In the rows, zero is written as 128.
Each path is a new rotation, seen through one point. The rows after it are directions, each followed by how far the rotation turns it, in degrees a step (0 if it stays put).
Each turn is a multiple of 5 degrees from 10 to 175, or 0.
Each row of a path follows its step; steps can be skipped.

step 0: [132 114 124 131 116 143 136 120 143 130 140 132 112 129 127 126 143 132
 124 148 125 114 127 126 118 120 116 124]
step 1: [132 124 119 125 128 132 122 116 126 135 133 132 132 124 148 128 141 130
 150 112 119 113 126 122 116 131 109 125]
step 2: [123 127 128 118 129 121 141 133 117 120 120 135 140 143 148 138 138 119
 145 125 115 136 131 130 142 139 130 123]
step 3: [126 130 132 117 112 121 136 121 138 117 130 137 129 126 125 124 145 125
 122 138 135 154 128 125 149 122 129 130]
step 4: [132 138 136 135 126 135 126 117 143 136 126 117 115 117 141 132 136 131
 111 117 139 141 126 130 129 122 109 141]
step 5: [113 122 140 139 137 131 141 127 114 151 127 124 118 126 138 128 113 130
 129 115 124 132 143 124 128 134 114 130]
step 6: [105 124 123 115 138 136 132 133 116 134 127 134 146 136 118 123 119 134
 129 124 131 129 133 109 142 115 132 133]
step 7: [130 127 122 110 138 144 134 146 143 120 127 138 120 132 129 127 130 128
 113 130 133 126 118 127 127 112 141 146]
step 8: [128 126 122 131 138 125 130 134 143 133 129 143 102 111 138 109 129 124
 133 124 137 117 129 141 119 127 128 123]
step 9: [112 131 119 138 144 117 117 125 123 145 126 127 134 121 132 135 138 124
 144 128 130 111 131 144 141 125 130 119]
[125 126 129 128 132 126 128 125 130 129 131 125 132 133 127 127 129 129
 128 137 130 128 132 128 135 125 130 123] -> 110
[127 130 126 131 130 125 129 122 131 133 126 129 127 131 126 129 124 130
 133 128 124 129 128 133 123 123 123 129] -> 90
[126 127 126 127 124 125 126 124 128 128 131 133 129 122 123 120 128 129
 131 126 131 130 129 123 128 128 127 125] -> 140
[127 122 129 135 128 130 126 132 136 125 125 130 130 129 127 130 127 126
 131 127 129 134 124 124 128 126 130 126] -> 90

step 0: [131 132 139 136 121 131 133 137 136 129 142 140 135 139 132 128 133 122
 122 129 130 129 127 134 123 139 116 121]
step 1: [118 126 120 120 139 125 123 119 135 127 132 124 127 137 127 132 129 128
 123 133 138 136 133 138 122 122 115 143]
step 2: [138 120 132 128 137 130 133 127 141 134 112 137 128 127 137 134 130 124
 116 123 140 121 127 124 131 128 128 124]
step 3: [127 128 123 130 118 120 133 129 127 129 137 122 118 129 133 130 120 116
 131 136 144 126 123 131 112 138 126 123]
step 4: [134 133 138 123 131 123 134 127 130 129 132 125 134 133 147 127 135 140
 126 142 132 128 137 128 131 129 126 144]
step 5: [134 127 115 121 132 122 128 130 137 129 122 124 137 129 114 125 133 133
 128 126 141 112 134 119 119 130 123 126]
step 6: [123 129 128 123 130 131 134 131 121 136 128 137 122 114 135 117 114 130
 128 142 143 124 122 124 132 122 129 125]
step 7: [135 133 134 127 125 135 140 125 134 140 129 111 129 132 129 122 122 122
 138 133 118 119 134 123 128 139 123 135]
step 8: [127 134 129 125 132 123 126 138 129 132 146 142 140 129 124 115 134 129
 123 126 129 129 135 118 123 125 116 128]
step 9: [114 124 123 122 137 142 131 124 143 138 123 129 128 133 118 123 115 135
 128 131 133 129 126 135 128 122 125 134]
[124 130 133 128 126 125 129 133 132 124 133 124 128 133 133 125 132 130
 129 129 123 129 132 128 124 129 128 126] -> 95
[130 130 129 132 120 127 132 127 122 129 131 130 129 132 130 130 124 124
 130 129 126 128 130 130 131 134 126 131] -> 100
[125 129 121 129 131 125 122 130 123 128 135 128 131 128 131 125 123 126
 126 131 130 129 125 131 125 127 130 126] -> 140

step 0: [128 118 130 121 107 129 126 137 126 117 127 121 141 134 136 129 119 140
 132 126 128 138 128 123 122 132 136 131]
step 1: [119 121 128 124 103 130 132 135 127 140 126 120 127 124 133 129 127 134
 140 128 135 126 121 137 126 122 130 140]
step 2: [114 137 122 125 122 139 140 128 128 134 124 122 128 131 117 125 120 131
 140 128 126 122 115 125 118 132 120 139]
step 3: [114 130 125 135 120 135 123 132 126 134 126 135 140 130 123 118 133 132
 126 134 113 128 127 118 122 142 123 141]
step 4: [121 120 118 136 118 129 131 125 126 127 122 129 128 134 143 128 130 142
 137 139 117 142 132 122 122 138 129 127]
step 5: [123 116 128 134 110 128 128 121 131 122 129 114 138 130 138 131 113 127
 139 127 127 138 126 121 130 126 130 135]
step 6: [122 126 128 132 108 134 130 125 134 141 125 126 124 112 126 128 116 121
 142 127 122 123 126 133 126 129 133 137]
step 7: [123 134 121 125 123 135 133 128 132 126 121 135 130 125 118 130 115 130
 135 122 119 122 125 123 109 145 132 137]
step 8: [129 123 125 122 112 121 121 131 127 131 123 133 143 129 130 127 136 137
 125 128 118 129 133 117 114 140 130 138]
step 9: [129 122 124 116 107 128 136 129 122 130 125 120 128 130 138 127 128 146
 140 133 125 140 129 124 124 130 128 125]
[126 127 128 132 126 131 128 131 133 130 131 126 129 131 123 132 127 129
 128 130 129 123 131 128 123 122 134 123] -> 70
[130 130 127 128 126 122 125 130 130 123 130 124 124 131 129 121 130 128
 135 127 126 130 127 129 130 124 133 129] -> 80
[125 132 128 134 130 128 133 133 131 129 126 126 130 130 132 126 129 128
 124 135 128 129 121 128 131 127 128 129] -> 40
[129 131 124 126 133 130 135 126 128 124 126 127 123 131 128 131 123 132
 133 128 129 130 127 128 124 130 127 123] -> 145
[133 134 125 133 130 132 124 128 128 125 127 125 129 124 125 129 135 130
 128 128 124 128 128 128 122 130 126 130] -> 80

step 0: [123 137 127 124 123 132 135 128 135 125 133 110 126 144 131 119 134 128
 135 124 133 131 131 133 114 125 132 138]
step 1: [119 132 127 122 147 118 132 118 128 127 127 134 128 128 118 116 115 126
 128 125 118 130 138 130 132 137 130 127]
step 2: [132 121 127 134 136 121 115 137 119 116 134 126 132 137 136 129 127 130
 122 138 126 135 117 126 134 134 114 132]
step 3: [141 122 130 128 127 118 122 122 127 138 121 132 116 122 135 143 127 120
 130 126 137 133 134 113 131 123 132 123]
step 4: [133 128 124 141 119 144 136 139 123 137 138 131 140 120 126 122 133 131
 128 129 125 125 127 119 131 122 134 119]
step 5: [122 133 134 133 116 134 139 119 133 126 117 118 120 138 134 127 130 118
 127 127 122 118 125 139 119 126 135 126]
step 6: [113 130 130 115 138 137 130 129 137 121 138 125 129 122 125 128 120 132
 131 123 123 137 137 132 125 144 132 130]
step 7: [128 123 127 130 134 113 131 124 123 116 117 129 143 126 130 128 124 127
 125 142 134 133 126 135 134 132 119 141]
step 8: [138 125 135 129 134 122 110 129 123 132 136 145 124 130 128 138 135 122
 129 127 136 138 128 124 116 125 131 130]
step 9: [128 132 135 142 119 130 132 131 130 138 126 137 130 118 119 130 127 132
 126 121 130 120 124 115 142 118 116 123]
[131 129 129 131 129 125 127 137 128 131 127 128 125 128 122 133 129 124
 130 132 129 131 128 130 131 125 126 123] -> 65
[128 131 119 129 132 128 135 131 125 132 126 134 130 126 130 128 128 128
 124 131 125 125 128 130 128 130 127 130] -> 130
[127 124 128 133 125 126 133 131 129 122 130 125 131 130 130 125 128 130
 130 132 130 124 121 128 130 126 123 130] -> 145

step 0: [141 117 113 125 134 128 113 114 129 109 124 122 124 137 133 120 124 128
 123 119 129 122 125 129 131 134 130 130]
step 1: [132 125 125 123 113 132 129 119 137 136 133 115 131 128 140 124 127 131
 119 114 114 120 130 123 129 144 117 132]
step 2: [130 122 136 125 128 135 119 121 137 136 128 129 119 146 151 133 134 136
 118 132 126 137 137 130 133 130 133 132]
step 3: [128 113 119 123 132 130 120 117 141 122 116 122 123 151 121 121 122 130
 124 124 127 130 120 127 130 132 126 120]
step 4: [123 124 121 123 112 133 129 125 139 146 133 125 136 137 133 124 116 123
 127 126 119 133 120 123 128 142 118 135]
step 5: [130 123 135 123 130 140 111 125 127 140 125 131 133 142 146 131 132 126
 131 137 132 146 128 120 135 126 126 125]
step 6: [127 108 127 124 134 137 117 127 133 124 118 121 129 137 114 114 127 126
 130 135 129 130 125 109 126 134 125 121]
step 7: [130 122 117 129 120 135 124 132 132 135 137 129 133 129 130 123 120 116
 132 136 124 129 128 113 126 146 126 149]
step 8: [148 128 129 122 132 139 108 125 122 124 129 126 133 131 145 125 135 122
 137 131 134 136 134 121 135 129 124 134]
step 9: [136 111 133 125 129 134 119 126 132 118 128 116 129 127 122 108 136 137
 123 122 126 121 136 114 129 138 128 127]
[128 127 126 129 124 126 131 133 135 134 130 124 127 123 129 122 125 133
 129 130 126 126 129 126 126 127 128 128] -> 130
[124 129 133 123 130 126 124 125 130 123 131 126 129 128 126 128 127 136
 128 133 133 131 131 127 129 127 129 128] -> 115
[125 124 134 133 131 130 129 131 127 131 125 127 125 129 128 130 135 131
 124 129 126 127 132 123 127 129 131 124] -> 100
[128 124 125 129 129 125 127 125 127 125 125 132 129 126 124 118 129 128
 122 127 128 131 127 128 127 126 131 125] -> 120
[125 129 124 129 130 126 122 132 129 130 129 132 131 128 133 131 131 130
 127 129 124 132 129 130 124 124 133 135] -> 130

step 0: [132 127 118 137 136 128 138 117 130 129 126 121 116 130 121 126 124 114
 117 131 111 118 125 123 126 116 140 129]
step 1: [141 137 139 122 120 133 129 124 129 132 137 133 136 129 117 129 123 115
 128 127 120 134 136 146 119 140 138 124]
step 2: [124 124 141 121 124 136 126 116 128 134 127 110 125 127 124 141 136 125
 133 114 130 125 127 125 119 109 129 134]
step 3: [127 110 126 131 124 133 124 128 133 117 139 122 111 128 133 121 134 114
 128 131 126 123 137 132 121 134 135 111]
step 4: [123 125 126 117 119 120 139 134 128 128 143 115 131 125 118 137 111 131
 137 124 128 132 133 139 139 122 137 127]
step 5: [112 119 131 119 133 144 116 133 135 133 130 129 129 131 118 119 135 124
 117 126 143 136 137 130 129 119 133 131]
step 6: [121 123 123 131 137 132 147 125 131 122 125 119 111 118 132 135 126 119
 122 129 130 139 121 127 136 140 140 131]
step 7: [129 133 142 124 137 125 132 122 114 120 140 135 137 127 116 113 127 124
 131 132 127 131 127 135 138 123 145 126]
step 8: [123 124 139 125 123 136 128 113 127 144 134 124 126 123 122 136 138 141
 123 130 141 137 113 133 123 136 127 127]
step 9: [134 117 129 141 139 129 139 117 124 118 131 119 113 127 130 113 128 131
 118 125 131 119 128 134 128 117 123 124]
[128 130 130 133 127 125 126 126 133 130 125 126 125 128 129 127 131 128
 126 121 134 136 130 125 126 124 127 126] -> 115
[123 127 131 128 132 123 124 130 128 130 128 127 130 134 129 125 132 128
 125 135 124 129 130 127 124 125 132 126] -> 155
[127 127 128 121 126 128 122 126 127 126 125 127 136 123 122 129 131 130
 128 128 128 132 126 129 127 125 125 129] -> 120
[130 134 128 127 130 128 128 118 129 130 129 133 128 125 130 126 129 131
 121 129 126 127 123 129 129 128 132 130] -> 45

step 0: [131 118 118 128 127 135 120 144 124 130 121 120 131 133 132 121 118 131
 123 115 137 124 136 113 117 136 132 127]
step 1: [135 141 121 136 132 126 132 124 119 120 116 122 114 122 139 132 116 129
 119 139 135 121 141 122 128 128 129 131]
step 2: [124 135 122 139 121 143 123 118 119 129 126 120 134 130 116 131 131 125
 132 129 140 115 130 123 131 139 140 120]
step 3: [132 124 125 127 128 119 137 127 128 121 131 116 138 121 130 125 120 140
 135 138 130 114 133 135 114 132 144 129]
step 4: [127 137 116 119 115 131 129 123 123 124 119 126 119 121 119 131 118 141
 142 118 120 130 133 132 133 135 134 129]
step 5: [126 122 117 141 130 123 133 116 126 126 137 127 129 134 119 126 125 141
 133 133 129 127 140 143 135 122 121 113]
step 6: [128 122 123 116 124 134 127 130 120 117 139 129 125 143 120 124 126 134
 121 134 114 126 119 139 136 132 143 128]
step 7: [132 130 126 117 121 130 134 121 137 126 136 126 132 132 136 143 123 143
 131 131 136 134 119 143 139 122 119 135]
step 8: [118 116 122 119 119 141 114 127 128 134 135 138 130 123 118 126 126 134
 123 134 124 132 128 130 127 109 121 128]
step 9: [132 122 112 113 139 122 125 131 121 123 135 119 133 140 140 126 132 125
 124 124 127 134 128 125 132 110 122 127]
[124 125 127 127 131 125 123 126 125 132 128 128 137 132 126 123 132 128
 125 130 127 126 132 130 126 130 129 128] -> 120

step 0: [131 124 132 115 112 123 130 108 150 121 119 150 131 128 127 130 127 124
 129 117 129 118 126 144 127 127 129 116]
step 1: [147 126 127 112 115 141 141 134 112 137 119 123 138 119 122 127 108 124
 127 133 122 136 130 136 135 136 138 132]
step 2: [141 131 127 119 134 113 142 127 154 126 132 110 122 123 121 129 127 117
 128 114 118 129 130 135 119 117 125 123]
step 3: [126 129 136 105 121 136 125 130 134 146 121 138 138 134 142 135 126 116
 142 133 126 120 131 127 132 112 146 130]
step 4: [138 134 139 111 134 138 131 123 128 131 131 123 124 134 114 123 109 120
 109 118 145 141 130 128 116 122 121 135]
step 5: [133 138 142 120 124 120 137 139 145 142 132 142 121 130 124 133 134 127
 138 121 127 127 123 135 116 145 141 110]
step 6: [124 137 133 112 130 136 137 117 127 124 108 140 146 125 125 118 111 122
 139 120 133 126 130 143 137 127 116 131]
step 7: [139 129 136 117 114 131 135 135 134 124 147 114 132 125 105 123 123 114
 122 121 122 135 126 128 143 134 141 119]
step 8: [116 137 142 122 139 119 139 137 134 146 112 119 126 116 136 129 127 115
 139 113 114 131 126 135 125 118 132 133]
step 9: [127 127 145 109 120 131 121 125 138 125 130 128 140 150 125 111 131 115
 119 126 140 115 128 132 132 117 133 136]
[127 124 130 127 124 134 126 124 119 127 133 127 124 126 126 130 124 126
 127 127 129 131 125 130 129 125 128 125] -> 120
[130 126 126 132 124 128 132 126 128 125 122 126 132 126 127 128 127 125
 127 123 121 127 124 127 134 131 128 126] -> 60
[124 128 119 126 127 127 128 134 130 130 126 127 127 129 129 127 127 133
 126 124 135 130 124 130 131 125 130 125] -> 0
[128 130 129 127 129 125 136 128 129 125 131 123 119 129 126 130 124 131
 127 130 129 128 126 122 129 131 130 127] -> 130
